0: [112 136 136 122 135  97 146 130 117 122 147 114 124 137 138 140 115]
1: [158 143 105 104 186  94 119  74 134 123 113 109 148 161 111 135 115]
2: [119 121 123 105 134  80 118 143 101 138 146 105 139 123 119 125 123]
3: [ 99 103 137 130 129 125 104 132  79 129 130  95 121 110 132 128 116]
4: [158 133  93 116 131 114 119 130 156 137  96 152 151 103 125 107 157]
5: [154 114 105 115 126 148 129 135 139 136  92 150 140 130 136 108 142]
6: [ 83 101 139 134 143  75 119 137  96 129 152  96 113  97 116 135 152]
7: [151 137 107  99 154 104 125 117 125 132 122 126 148 141 115 124 127]
8: [155 124 101 107 147 125 130 122 146 134  99 149 142 133 126 111 159]
9: [122  99 126 123  75 176 123 153 118 142 137 123 127 144 124 130 121]
10: [121 124 117 111 110 134 128 163 117 127 137 160 134  96 105 110 168]
11: [140 133 113 109 115 154 126 142 133 128 114 182 147 109 102  92 195]
12: [169 128  96 119 146 110 121 115 154 136  85 142 153 130 135 109 132]
13: [ 83 112 144 142 146 112  95 122  80 122 148 103 119 100 103 125 145]
14: [108 178 180 180 158 132 186  90 147  76 144 123  78 149 181 177  98]
15: [ 72 102 138 136 140  87 111 131  98 124 149 105 115  90 110 125 144]
16: [142 125 105  99 104 148 137 151 123 132 125 148 143 126 120 119 129]
17: [171 138  86 120 138 106 114 116 174 141  80 146 155 105 134 107 152]
18: [ 81 105 149 147 136 114 108 134  99 123 139 111 112  99 126 125 106]
19: [121 101 145 137  83 177 106 157 117 153 152 125 127 157 109 128 126]
20: [119 111 148 147 100 163 114 150 129 153 140 119 116 139 126 126 115]
21: [127 168 152 159 124 140 151 109 137  91 145 123 102 116 148 161 108]
22: [142 127 104 125 144 106 107 119 139 134  99 132 145 100 127 111 146]
23: [160 131  94 116 120 128 122 138 158 138  95 155 149 105 129 108 145]
24: [134 130 109 103 148  97 129 116 124 128 131 119 142 133 112 129 126]
25: [162 137  93 115 134 112 119 118 160 137  94 146 153 112 126 110 154]
26: [124 108 125 107  79 160 134 181 152 150 151 166 142 146 102 115  81]
27: [114  91 139 138 116 140 116 145  96 139 118 103 117 129 153 127  90]
28: [131 132 139 130 170  97  99 108 107 137 134  93 129 137 118 133 121]
29: [157 129 108  90 113 152 135 149 149 142 140 166 161 173  92 121  80]
30: [137 125 135 112 119 126 116 165 157 151 162 158 142 154  86 120  98]
31: [103 162 168 162 156 121 172 102 141  94 144 122  90 148 166 164 106]
32: [114 110 125 123 142 104 101 135  95 136 121 115 138 106 125 114 133]
33: [131 125 155 146  95 142 122 143 114 156 155  99 118 150 138 137 127]
34: [129 100 125 133 109 170 116 111 121 134 118 105 124 159 129 136 123]
35: [127 126 113  96  87 145 136 164 136 140 151 152 146 131 102 122 102]
36: [105 106 128 132 136  98 118 134 115 131 129 116 123 102 123 122 147]
37: [154 118 102 131 113 126 122 140 157 140  87 152 145 108 144 104 140]
38: [103 178 177 172 161 125 197  95 160  82 147 131  80 162 179 175 100]
39: [151 135 104 103 133 128 128 128 136 131 112 153 148 125 113 109 162]
40: [116 119 128 120 124 127 112 116 103 131 127 103 131 122 126 127 133]
41: [118 104 116 112  70 164 135 155 113 137 134 121 131 129 130 129 121]
42: [151 131 103 107 116 144 130 164 144 132 113 183 144 101 111  99 173]
43: [112 180 171 185 130 139 161  96 132  73 146 110  80 101 171 175 114]
44: [180 155  90  91 227  48 129  44 142 119 102  94 159 183 114 139 110]
45: [135 127 114 105 105 146 125 115 120 134 125 129 150 144 112 118 148]
46: [103 114 138 130 143 113  98 118  92 131 135  93 123 112 124 131 122]
47: [168 136  87 121 139 103 115 112 173 140  82 141 153 107 135 110 151]
48: [127 127 116  97  91 143 133 166 129 140 151 149 145 127 104 122 100]
49: [107 180 182 176 164 129 198  92 157  78 146 130  76 164 184 178  97]
50: [130 120 108  99  78 165 139 165 118 133 133 149 140 118 120 121 121]
51: [131 128 105  97  88 154 138 166 127 131 137 161 142 109 109 116 142]
52: [156 121 101 123 112 137 123 149 150 137  93 164 147 105 133 101 148]
53: [105 118 146 146 127 114 121 130 114 126 144 103 104 102 132 137 140]
54: [128 104 140 142 109 176 104 124 127 141 133 115 121 160 116 135 124]
55: [158 129 108  90 108 161 135 149 150 142 143 168 162 178  88 122  77]
56: [100 106 143 138 127  99 123 141 103 138 150  97 114 115 126 136 141]
57: [143 115 106 129 113 124 125 137 152 138  96 143 139 111 142 109 141]
58: [171 138  86 121 139 106 114 114 174 141  81 144 155 106 134 108 152]
59: [157 120 103 130 121 130 115 134 156 141  92 142 142 114 138 111 135]
60: [163 119 111 112 138 142 124 132 136 141  86 162 148 134 133  93 182]
61: [102 115 133 126 139 108 103 116  94 130 134  90 123 111 126 132 127]
62: [171 138  87 120 139 109 115 115 173 141  80 145 155 106 134 107 153]
63: [ 87 103 139 134 142  76 120 137  96 129 152  95 112  97 118 137 154]
64: [151 112 110 131 117 137 117 140 140 140  88 142 141 113 145 107 128]
65: [161 135  95 118 123 123 119 135 159 137  94 160 151 100 125 102 164]
66: [169 137  87 121 139 104 115 113 173 140  81 142 154 106 135 109 152]
67: [133 137 108  83  86 140 142 175 140 140 157 167 155 127  93 119  90]
68: [ 95 104 131 132 134  88 122 135 110 131 140 105 117 102 123 130 149]
69: [151 128 113  95 105 154 135 164 147 142 141 179 157 155  92 111  99]
70: [ 85 104 140 135 143  78 117 137  93 127 152  96 112  94 116 136 154]
71: [106 113 134 128 126 121 108 126 100 132 133  95 120 110 130 132 127]
72: [ 90 109 139 130 131 110 108 143 104 128 151 122 123 104 104 122 127]
73: [123 143 129 124 118 142 156 150 137 113 138 162 120 117 128 128 144]
74: [114 105 135 131 115 143 114 136  90 135 122  96 120 119 144 130 109]
75: [111 125 142 146 110 142 136 126 119 116 130 106 105 113 153 143 115]
76: [127 129 111 106 136 107 129 117 123 126 134 116 137 128 113 132 125]
77: [107 113 133 120 139 119 106 132  97 130 141 118 135 124 107 123 108]
78: [126 117 149 146 126 162  94 121 122 145 143 113 122 155 106 134 127]

[167 149  93  91 190  74 132  72 138 122 113 107 156 168 112 136 111] 1
[135 118 107 101  94 152 137 148 118 134 125 134 140 128 127 124 122] 16
[130 147 133 128 128 146 148 128 142 114 124 167 127 126 126 118 166] 73
[122 121 123 116 126 123 116 133 110 132 131 115 130 117 124 127 129] 40
[129 113 123  99  78 160 138 193 165 154 158 187 150 152  90 110  64] 26
[107 117 123 113 131  93 118 135 101 131 144 106 132 113 116 126 131] 2
[105 107 133 129 119 125 113 131 102 134 130  98 120 113 135 129 119] 71
[118 110 144 143 120 157  99 125 118 138 140 113 120 143 111 133 130] 78
[110 102 129 129 102 142 123 139 113 135 123 104 116 116 144 129 116] 74
[114 182 172 188 124 139 158  99 134  72 148 110  78  92 170 175 117] 43
[138 119 160 150 104 146 124 135 120 146 141  98 110 150 155 142 104] 33
[115 117 118 100 124  85 122 144  98 139 147 106 143 125 118 124 123] 2
[ 86 100 153 146 132 118 120 140 113 130 136 116 110 117 137 126  94] 18
[152 129 167 161  79 167 140 153 135 161 146 105 105 161 166 141 102] 33
[130 107 112 112  98 149 128 145 121 139 121 132 138 133 128 119 133] 16
[160 119 100 132 113 127 120 141 160 141  82 157 148 107 144 101 140] 37
[107  95 132 123  75 151 128 172 166 156 156 156 131 150 100 116 105] 26
[118 168 160 153 144 135 184 120 156  95 141 152  96 147 161 155 120] 31
[152 133 107 110 170 104 123  78 135 126 113 103 142 164 118 137 116] 1
[107 180 176 181 148 134 179  92 141  75 145 119  80 134 178 177 102] 14
[159 141  98  93 140 130 135 134 144 129 118 167 153 133 104 112 139] 39
[ 95 167 167 165 161 119 178  94 151  88 145 126  87 146 162 166 113] 31
[114  94 138 136 115 144 116 143  95 138 118 102 117 126 151 127  93] 27
[121 163 150 159 160 120 166  89 156  96 124 126 101 144 164 157 113] 31
[ 87 153 154 156 163 109 154  93 138  95 144 120  96 126 140 153 129] 31
[119 171 160 153 152 131 181 100 153  93 138 140 101 158 160 157 117] 31
[201 152 200 181  95 164 149 161 131 172 146 103  98 188 205 148  81] 33
[134 131 161 141 137 134  90 154 108 157 161 120 130 150 101 126 114] 78
[142 140 111 100 125 134 124  95 118 129 116 129 158 144 109 114 155] 45
[114  90 140 139 117 138 116 146  96 140 118 103 116 130 154 127  89] 27
[119 125 120 125 126 122 125 112 110 117 127 103 126 115 130 136 124] 40
[151 135 102  99 131 132 135 146 138 127 121 167 146 120 107 110 153] 39
[152 106 106 118 142 140 131 116 132 133  85 129 133 143 148 116 142] 5
[141 124 104 112 105 143 130 163 136 131 117 170 141 100 116 105 158] 42
[161 122 101 118 140 121 124 118 147 136  88 138 146 131 137 111 136] 12
[135 118 107  99  82 164 138 163 117 136 128 146 141 123 125 120 122] 50
[ 88 142 149 152 155 108 143 103 130 101 143 116  98 114 133 148 138] 53
[133 115 147 145 106 166 110 130 116 146 138 106 120 157 128 136 122] 54
[127 100 139 141 104 178 104 127 129 142 134 118 122 162 114 134 125] 54
